Each run below is a few steps of one of 6 hidden systems, one row a step.
path 1, P, 8 rows:
[[ -8  -1  -1   5  -7  -7   2 -12   7  37  -4  10 -11  -9   6 -19 -51  -6
    6  15  -8 -17  -9   5   9 -17]
 [ 16 -27  -5 -12  11   4  34  16 -14 -25  11  -8  21  11   0  -4  26  24
   10 -10  14  12   1  -4  11   1]
 [ -1  12  -5  10  -6  28 -14 -27   9   3 -17  20 -13   6 -26  15  -9 -24
   18  18 -13 -14 -15  -9 -27   3]
 [-12   2   8   2   1 -43 -23  19 -13  -6 -15 -10  19  -2  14  -9  21  28
   -7 -21  -1  11  26  -6  -6   6]
 [  7  26  -8   7  -7  11   9 -11   5   7  19 -13 -27  -3  -9  12  -6 -37
  -22  -2   3  -6 -23  19  25  16]
 [-10 -28   0  -3   6 -22  13   8  -2  17  -3   4  11  -4  16 -28 -35  30
   16   7  -6  -6  10  -8   5 -26]
 [ 24 -10 -10  -9   4  33  21   0  -6 -29  11   2   1  16 -21  16  33  -7
    8  -5  14   0 -18  -1   3  16]
 [-13   9   4  16 -10 -10 -34 -18   6  16 -35  14   1  -2  -4  -2 -17   1
   19  14 -19  -6  11 -14 -26  -7]]
path 2, N (8 x 26):
[[ -9  31   7  12 -26 -20   0 -11 -11  25 -15  -8  -3 -16  13  -9 -15  -5
   -8   7   5   2 -11  18  40  -5]
 [ 10 -18   9   0  22 -10  31  -9   3  34  -1  -1  29   7   3 -32 -15  -4
   12  13  13   4  -3 -14  -6 -13]
 [-27  -8 -17   0   4  -3  29   0 -16 -20   7   4  -6   8 -27  10 -12   7
   32  -6 -12 -15 -24  -9 -14 -10]
 [  4   7 -10   5   5 -22 -39   6  -9   4 -20   9   0  17 -20   2  16  -3
    6 -25   2 -16  -2  -6 -22  31]
 [  7  26  -6  23 -17 -31   2  -4 -10  -8 -14 -35  -4  -4   3   3  14  -5
  -11   0   1  17   0  10  40  16]
 [ -5   9  14   1  -3 -14   7 -10  -1  50  -8   8  13  -8  13 -28 -29 -10
   -2   9  11  -4 -12   6  16 -12]
 [  2 -28 -10   2  24  -6  48   0  -7  -4   6  -8  16  14 -13 -14  -8   8
   28   5   1   4  -9 -18  -8 -12]
 [-24   8 -12  -1  -4  -4 -13   1 -17  -8  -8  20 -10  11 -30  14  -2  -1
   24 -21  -7 -27 -25  -3 -21  10]]
path 3, K, 8 rows:
[[-37  25  -2  11  12 -35   8  -1 -15  -4   3 -13   2   2 -22   7   7 -11
    8 -20  -8  -1 -14 -11 -24   5]
 [  1 -11 -16  17  17 -48  -9   7   6  22  -4 -16  -7   9  -3 -22 -31   2
    1 -11 -11 -12  11  -4  -5  12]
 [ 21 -22 -28   4  -5 -17   8  16 -20 -14  -5  -9 -10  18 -11  -8  -1  19
   14 -18   8 -17 -12   9  34  20]
 [ 16  -3  -2  -2 -14   7 -16 -11 -18  17 -37  30  15  14 -15  -9   3   4
   28   2  15 -19 -22  -2   1  11]
 [-23  14   7   9  -3 -17   8  -9 -24 -15 -27  -1  26   4 -14   6  25  13
   28  -2  -2  14  -5 -19 -19  -5]
 [-31  17  -4  12  20 -39  -1  -3  -3  20   5  -7  -2   5 -20  -4 -13 -18
    4 -18 -10 -10 -12 -10 -28   7]
 [  9 -23 -24  17  11 -46  -2  15   0  -1  -5 -25 -10  11  -4 -16 -20  18
    6 -12 -12  -7  15  -3  10  11]
 [ 22 -12 -21  -4 -10  -6  -3   9 -21   3  -9   9  -8  17 -17  -8  -1   5
   13 -22  17 -28 -27  13  29  25]]
path 4, B (8 x 26):
[[  7 -19 -16   8   8 -23  45   8  -6  -4  13 -30  -3   2   4 -16 -18  10
    6   0   1   6  -2   2  34  -7]
 [  3 -27 -15 -18   3  24   3   8  -5   2  12  30 -10  14 -16  -1 -19   6
   21 -11   4 -34 -22   3 -10   0]
 [ 16  -8  -5  10   2  -3 -25  -5  -2 -18 -33   2  15  16 -14   5  28  12
   20   2  -6   7  17 -21 -27  16]
 [-24  51  13   9 -26  -5 -15 -14 -14   1 -17   2  -2 -15  -5  19  15 -16
   -6  -3  -2   5 -17   9   8   5]
 [  4   6   3  14  10 -38  17  -5   1  37  -1 -22   9  -3  10 -28 -21 -11
   -9   3   6   8  -2   4  23   1]
 [ -7 -24 -24  -9   4   2  38  14 -12 -17  27  -5 -17   6 -11   1 -20  14
   14 -11  -3 -17 -17   6  17  -6]
 [ 23 -26 -11  -6   7  14 -27   1   5   5 -13  28   1  22 -17  -5  -2   6
   20  -7   2 -24  -1  -9 -26  16]
 [ -5  23   3  14 -19  -4 -17 -10 -15 -30 -32  -6   7   0 -10  21  37   9
    9   2  -5  17   5  -9  -4  10]]
path 5, G:
[[-21  13  18  -4  10  -2  15 -15  -3  41   3  19  18  -6  -4 -15 -20 -21
    7   5   9  -8 -24  -6 -14 -16]
 [ -9 -21 -13   4  34 -12  23   8  10 -20  27 -20  -1  11 -13   4  -1   0
    6  -7 -16   6  11 -20 -33  -2]
 [ -3   6 -17  -2 -14  13 -38   6   5 -17   6  13 -37   1 -13  23  -8  -5
   -5 -15 -15 -25  -3  13  -4  17]
 [ 26   0  -1  12 -17 -25 -25   5  -5   0 -31 -14  11   2  16 -13  16  20
   -6   0   9  12  22   5  29  17]
 [ -7  14   9  -4 -18  11  35 -11 -21  12  -6   8  14  -8  -1  -6  -1  -5
   12  10  18   1 -34   9  33 -13]
 [-13 -10   8   2  31 -14  11  -7  10  29   5   6  20   6  -8 -19 -17 -11
   11   5  -3  -1   1 -22 -40 -12]
 [-12  -8 -19  -3  12   9   7  10   2 -40  26  -8 -23   8 -22  27   9   2
    4 -17 -16  -7   0  -4 -21   7]
 [ 12  15  -6   9 -17 -10 -54   1   9   9 -20   3 -20   0   4   4  -3  -3
  -16  -9  -7 -12  12  13   5  24]]
path 6, G, 8 rows:
[[ 42 -21  -6   2  -6  12  -4   0  -4 -21 -26  -4  18  14   1  -3  31  19
   11  11  11  14  15  -7  11  13]
 [-25  35  23  -4 -24  18   0 -19 -16   6 -16  20  14 -16   0  11  12  -7
    8   9   6   5 -22   1  -2 -14]
 [-11   6  15   3  33 -27  16   2   9  20  22 -19  20  -1   4 -14   8 -17
  -19  -8   6  18  11 -12 -22   1]
 [-13  -5 -20   0   1  12  17   5  12 -20  34 -10 -40  -6  -7  18 -30  -7
   -5  -2 -23 -12  -6   9   5  -7]
 [ 28 -27  -8  -6  -4  -3 -43  13  11   8 -13  15  -6   8  11 -14 -10  20
   -4  -8   0 -17  22   3  -1  13]
 [ 21   2   0   1 -25  25  14 -11 -16 -27 -25  -2  12   0  -2  11  29  13
   14  17  12  17  -7   2  28   1]
 [-24  27  29  -4   0  -3  -5 -14  -4  38  -9  20  25 -12   5 -10   1 -15
   -1   3  11   3 -11  -4 -17 -11]
 [-10  -5  -3   4  31 -13  37   6   9 -13  36 -31   1   2  -4   4   5 -12
   -9  -6  -6  18   8 -11 -14  -5]]
path 7, D (8 x 26):
[[-12  22   5   1  24 -28   8   4   6  21  29 -18   0  -1  -6  -6   5 -30
  -28 -22   7   4  -8   4  -6  15]
 [ -5 -20 -15   9  -4  -9  -2   2  15   5   5  -6 -26  -8  10  -7 -52  12
    2  12 -25 -13  16   2  10 -17]
 [ 26 -34  -8 -24   5  12   2  22 -12  -4   9  20   9  15   0 -11  12  19
    5 -19  22 -16  -6   4   9  11]
 [ 23   8 -11  22 -17  19   7 -29  -3 -16 -34  -8  -1  11 -20  14  12 -10
   24  26  -3   8 -13  -9   8   9]
 [-40  30  21  -4  -4 -27  -1   1 -25  12  -9   7  24 -10  -1  -2  15   4
    3 -18   8   3 -14  -2  -9  -6]
 [ -2   7  -8  15  25 -17  17  -5  21  14  29 -29 -17   0  -6  -3 -21 -32
  -19   0 -11   5   3  -2  -5   5]
 [-10 -30 -11 -12  -9  -4 -14  20   0  -1   4  17 -15  -4  12  -9 -36  34
   10  -8 -13 -25  11   5   3 -14]
 [ 47 -23 -15  -5   7  18   5   3  -2  -7  -3   1   6  23 -13  -5  25  -3
    3  -7  22  -4  -7   2  13  27]]
path 8, K, 8 rows:
[[  4 -36   9 -17  11  20  -6   3  13  11   1  29  14   2  11 -14 -20  18
   14  11  -2  -8  15 -14 -28 -22]
 [  2   5  -6  -3   4  16 -11   6   1 -43  11  -7 -10   6 -15  31  39  -2
   -7 -14  -6   8   6  -4 -19  18]
 [-12  29  14   7 -18 -14 -41  -6   9  30 -12   6 -11 -16  16  -3 -15 -11
  -22   0  -6  -4   8  12   1   3]
 [ 10   2   2   6   3 -17  40   3  -6  -5   9 -34  13  -5  14 -11  12   4
  -11   6  11  26   6   3  38  -5]
 [  1 -14  -6 -10   3  31  21 -10   7  20  17  22 -14   4 -12  -5 -36 -16
   13  10   1 -25 -27   4  -2 -12]
 [ 10 -31   3 -12   6  16 -11  13   6 -26  -4  11  17   6  10   3  22  31
    7   2  -4  10  30 -18 -24  -6]
 [-12  36   1   1  -9  11 -25  -6   1 -11   7   4 -21  -5 -14  29  20 -27
  -18 -14  -4  -5 -12  11 -10  21]
 [ -5  13  18  13  -9 -29 -11  -3   6  25 -15 -14  13 -17  30 -20 -12   7
  -16  12  -3  18  24   2  17 -12]]
path 9, N (8 x 26):
[[ -7   4   8   8 -13  -4 -28  -6  21  19  -7   4 -13 -19  24  -6 -33   5
  -15  18 -19   0  26   4   1 -16]
 [ 15 -24   5 -23  18  17  35  18   2  -3  36  -3  14   2  12 -10  12   4
  -14  -8  21  10   1   3  10  -6]
 [  0  -7 -12   2 -12  39  -9 -16  12 -13  -5  20 -26   2 -15  19 -24  -6
   18  19 -20 -17  -5  -3 -16  -9]
 [  7  -9  10 -17   0  -2 -25  21  -7 -19  -4  10  19   2  12   1  40  28
   -8 -20  10  10  23  -4 -10   9]
 [  0  35   6  12 -10  21   3 -20  14  -5   9 -15 -19 -15  -2  22   5 -35
  -23  16  -8  16  -2   7   6   3]
 [ -3 -22  11 -11   2 -11 -14  16  13  18   8   8   7 -13  32 -21 -23  25
  -12   2  -5   1  30   0  -1 -20]
 [ 13 -14  -8 -14  13  40  39   0   5 -16  36  -1  -9   7 -13  11   8 -17
   -3   0   9  -1 -18   4   3   0]
 [ -1 -13  -5   0 -21  17 -40  -2   7 -13 -24  25 -14   0   0  11 -13  21
   17   8 -19 -15  16  -5 -17  -5]]
path 10, P, 8 rows:
[[  5 -13  -5 -12   0 -19  14  17 -32   2  -6   8  21  12  -6 -17  13  23
   16 -26  23 -13 -19   2  20   9]
 [ 16   9 -18  27   0   2  13 -30   3  -1 -23 -16  -8  14 -28   7  -4 -25
   21  22  -8   1 -16  -9   2  11]
 [-36   7  -1  -1  -5 -38  -4  13 -29  -3 -15   6  13   0  -6  -5   2  26
   20 -23  -2  -9  -7  -5  -7  -4]
 [ 22   9 -21  17  15 -17   9  -6   3   5   5 -25 -15  19 -25   0   5 -31
   -6 -11   5  -5 -17   2   9  34]
 [-20  -8 -16   7 -18 -25  -1   6 -16   0 -16   3 -13  -3  -1  -8 -38  28
   24  -1 -16 -21  -6   4  18 -12]
 [ 31 -10  -9  -1  11  -5  20   2 -17   5  -4  -3  17  23 -19 -12  23  -8
   12 -14  27  -5 -24  -1  14  25]
 [-14  10 -13  27 -16 -10   3 -22  -7 -10 -31  -6 -10   0 -19  10 -18   2
   31  20 -23  -4  -7  -9  -2  -7]
 [-14   7  -1  -7  12 -36   0  15 -27   7  -1   1  18  11 -13  -8  22   5
    3 -37  17  -8 -16   0  -4  19]]
path 11, B (8 x 26):
[[-10  -5  -8  -2  12  20  45   0   6 -31  34 -18 -11  -4  -8  18   1  -8
   -2   6 -11  12  -4  -3  -1 -12]
 [ -3 -17   4 -14   6   5 -38  10  17  22   4  30  -8  -1   9  -9 -26   6
   -5  -7  -7 -23  15  -1 -28  -2]
 [ 17   2  -1   3   1   5   0   5   3 -39   2 -23   4   2   3  17  45   6
  -15  -3   0  27  21  -3   3  14]
 [ -6  21  16  -4 -27  26 -17 -15   8  26  -4  21 -10 -20  14   2 -21 -12
  -12  17   0  -6  -7  15  14 -13]
 [  5 -16  13  -4  22 -17  31   8   2   2  12 -19  30  -1  16 -18  14  12
   -6   2   9  27  20 -14  -1 -12]
 [-18   0  -8  -9   0  37   8  -3  14 -11  30  14 -30  -7 -12  22 -23 -17
   -1   2 -15 -18 -13   4 -17 -11]
 [ 13 -17   5  -4  12 -18 -38  15  13   6  -8   3  13   3  16 -13  10  19
  -11 -10   0   5  37 -10 -22  10]
 [  3  25   2   1 -20  31   7  -8  -1 -31   9 -10 -17 -13   1  30  25 -13
  -15   6   0  15  -6  14  21   5]]
path 12, D (8 x 26):
[[  0  17  16  -2   8  26  -2  -7  26  -7  27  -9  -8 -14  11  18  13 -25
  -32  10  -7  22  18   1 -16  -3]
 [ -8  -6  18 -11  -6  17 -29   5  20  -3   4  16  -1 -18  27   4  -7  18
  -14  11 -16   6  34  -3 -20 -21]
 [ 24  -8   9 -15   3  33 -12   8  18 -20  18   2   2  -3  15  12  31   0
  -25  -1   7  15  24   4  -4   8]
 [  6  12  17   1 -23  36 -22 -15  13  -9 -18  12   0 -16  16  15  11   2
   -7  29  -9  17  20  -2  -4 -14]
 [ -8  13  31 -16   5  16  -3   4   6  -5  14   3  23 -15  21   6  36  -1
  -26  -1  10  28  18  -3 -15  -9]
 [ -6  10  12   1   0  30 -11 -12  30  -6  16  -2 -15 -16  12  19  -4 -16
  -23  21 -19  15  22  -3 -21 -13]
 [ -2 -12  17 -20  -1  15 -30  16  14  -7  10  16   8 -12  27   2  12  23
  -19  -5  -3   8  35  -2 -18 -11]
 [ 28   2   5  -3  -9  40 -14  -6  23 -18   7  -3 -10  -4  10  18  23 -11
  -24  14   0  17  19   5   3   7]]

Which system made each of these runs?
path 13 (2 x 26):
[[-22  29  11  -1   6  -5  39  -4 -11   0  24 -17   8  -9  -7   7  16 -22
  -13  -8  10  15 -21   5  11  -3]
 [ -7 -12  -9  13  11 -21 -17  -6  18  25  -7   4 -11   3  -3 -16 -44  -3
    9   8 -21 -16   9 -10 -22  -6]]
  N
path 14, 2 rows:
[[-32  41   4   2  -8 -13  -5  -2  -7  10  17  -4 -18 -14  -6  13  -5 -24
  -20 -19  -2  -9 -21  17   8   8]
 [ 16 -19 -15  14  16 -40   5  11  10  18   7 -27  -8   6  10 -25 -27   4
   -9  -3  -4  -1  15   1  17   7]]
  G
path 15 (2 x 26):
[[-28  15  13   9  14  -4  -7 -20  12  24  -5  11   8  -4 -10   1 -17 -19
   10  11 -15  -1  -1 -18 -45 -13]
 [-11  -9 -12  -3  17 -29 -11  27   6 -22  25 -22 -14  -1   3   7   5  14
  -18 -28 -14   2  25   0 -10  10]]
  D
path 16, 2 rows:
[[ 34 -13  10 -14 -17  45 -10  -5  13   4  -7  20   6  -5  20  -4   6   5
   -8  21  13   4  10   8  16  -6]
 [-13  19  20 -10 -15  41  13 -12  -1 -22   6   9   8 -15   6  24  27  -5
   -3  15   2  20  -4   0  -5 -17]]
  K
path 17, 2 rows:
[[  3 -25   7 -16  14  39  13   3  25 -11  29   8  -1  -8  13   6  -5   4
   -7  16  -8  10  22  -8 -22 -22]
 [ -9  -3  16 -16   7  26 -24   7  20 -12  19  14   0 -10  14  14  13   4
  -19  -1 -10   9  29  -6 -37 -10]]
  B
path 18:
[[ 23  -5 -15   9 -25   2  -2   4 -12 -38 -20 -17  -6   3   2  11  23  23
    4   2   2  11   9   8  37  12]
 [  3  12  16 -10 -18  22   3 -17 -11  32 -17  32  18  -4   0 -10  -4 -11
   10  11  21 -10 -29   7  12  -6]]
  B
path 19:
[[ 22 -15   1   4 -16  30  27 -19  -3  -6 -21   3  13   1   3  -5  -3  10
   23  35   5  11  -4  -6  21 -17]
 [-28  15  16 -13   6  12  19  -4 -18 -10   4  16  23   0 -15  12  28  -3
   15 -11   8   4 -20 -11 -28  -8]]
  D
path 20:
[[ -7   5   4  12   9  -5 -18  -4  30  11  14 -13 -20 -14  13   2 -26 -14
  -25  12 -24   7  28  -1 -16  -7]
 [ 10 -28   1 -24  -7  13 -17  28   6 -10  19  13  -7  -8  26  -3  -3  29
  -17 -12   2  -7  25  12  10  -3]]
  D
path 21 (2 x 26):
[[-11 -14  -6   5  21 -49  14  11  -8  24   2  -8  13   7   0 -29 -24  11
   10 -15   1  -8   1  -9  -5  -2]
 [  7  -9 -31   0   4   7  11   7  -7 -28  15  -6 -28  17 -30  17   0  -5
   11 -18  -6 -20 -20   5   4  20]]
  B
path 22, 2 rows:
[[-17  -7   7  -7  -3  22 -16   5  22 -19  16   5 -14 -17  17  17 -11  13
  -11  10 -25   7  31  -3 -23 -23]
 [ 27  -6   9 -18  -6  28 -19  12  16  -7  17   6  -4  -6  21   5  22   1
  -32  -5  12   8  19  14  10  10]]
  G
path 23:
[[-15 -21 -23  11  -2 -16  18   2  -2 -11   1  -9 -18   0  -5  -3 -41  20
   23   6 -25 -15   0  -4   7 -17]
 [ 16 -17 -12 -15  11  -5  -4  14 -14   8   3  19   5  23 -19 -11   7   2
   11 -29  20 -28 -20   2  -4  24]]
  D
path 24 (2 x 26):
[[ 12 -18   6  -9   0 -19  -9   8 -19  26 -23  20  29  11   6 -30   1  23
   16 -12  22 -11  -4  -3   8   4]
 [  8   9 -17  13  -2   6  41 -12  -9 -23   7 -27 -11   6 -22  15  11 -17
    8   5   1   8 -22   3  23  10]]
  D
path 25 (2 x 26):
[[ -4   8  -3  11 -29 -33 -15   1 -23   7 -38  -3   8  -4   9 -14  -8  27
   15  -1   2  -4   1   6  31   0]
 [  9   6  -4   1   6  -1  41 -10 -18  11   2  -4  13  14 -22  -7  11 -20
   12  -4  24  -3 -39   3  18  11]]
  B
path 26 (2 x 26):
[[ -1 -13  -4  -2   1 -11 -20  -1   4  40 -11  25  -2   5  -1 -22 -41   1
   12  -2  -2 -30  -7   1 -10  -1]
 [ 17 -25 -16   3  10  -1  23   4 -12 -35  -8 -13  12  20 -17   5  27  19
   24  -2   2   9   3 -14  -3   9]]
  G
path 27, 2 rows:
[[ 12  -3  30 -21  -3  35  -3  -5   5  17  -1  28  29  -9  20  -8  17   1
   -9  13  19  12   4  -1  -8 -15]
 [-18  -4   6   0   7  25  21  -8  16 -29  16  -9  -3  -9   0  21   2   1
    4  20 -22  20  16 -16 -26 -24]]
  N
path 28:
[[-12   0 -15  20  24 -32   4  -7   1   0  -6 -16   0  16 -27   0  -6  -9
   18  -5 -16  -1  -1 -23 -33  10]
 [-15   9 -24   0  -6 -21 -15  16 -16 -20   7  -3 -25   7 -20  15   2   3
    2 -34  -9 -24 -15   9   4  21]]
  G
path 29, 2 rows:
[[ -4  34   8  28 -17 -18 -19 -23   8  14 -24 -20  -7 -12   9   4  -5 -17
  -13  18 -13  14   9   3  11   2]
 [-30   8  10 -15   4 -21  30  18 -16   9  29  -6  10 -13  13 -10  -4   6
  -13 -22  11   2 -12  11  18 -13]]
  P
path 30, 2 rows:
[[ 35 -22 -16   9  13  24  26 -14  10 -22  -1 -14   2  18 -17   5  14  -8
   15  20   0  12   1 -14  -6   8]
 [-33  24   9  -3 -23   0 -26  -4 -19 -10 -26  25   4  -7  -9  16  11  11
   17  -9  -8 -10 -12  -2 -16  -4]]
  D
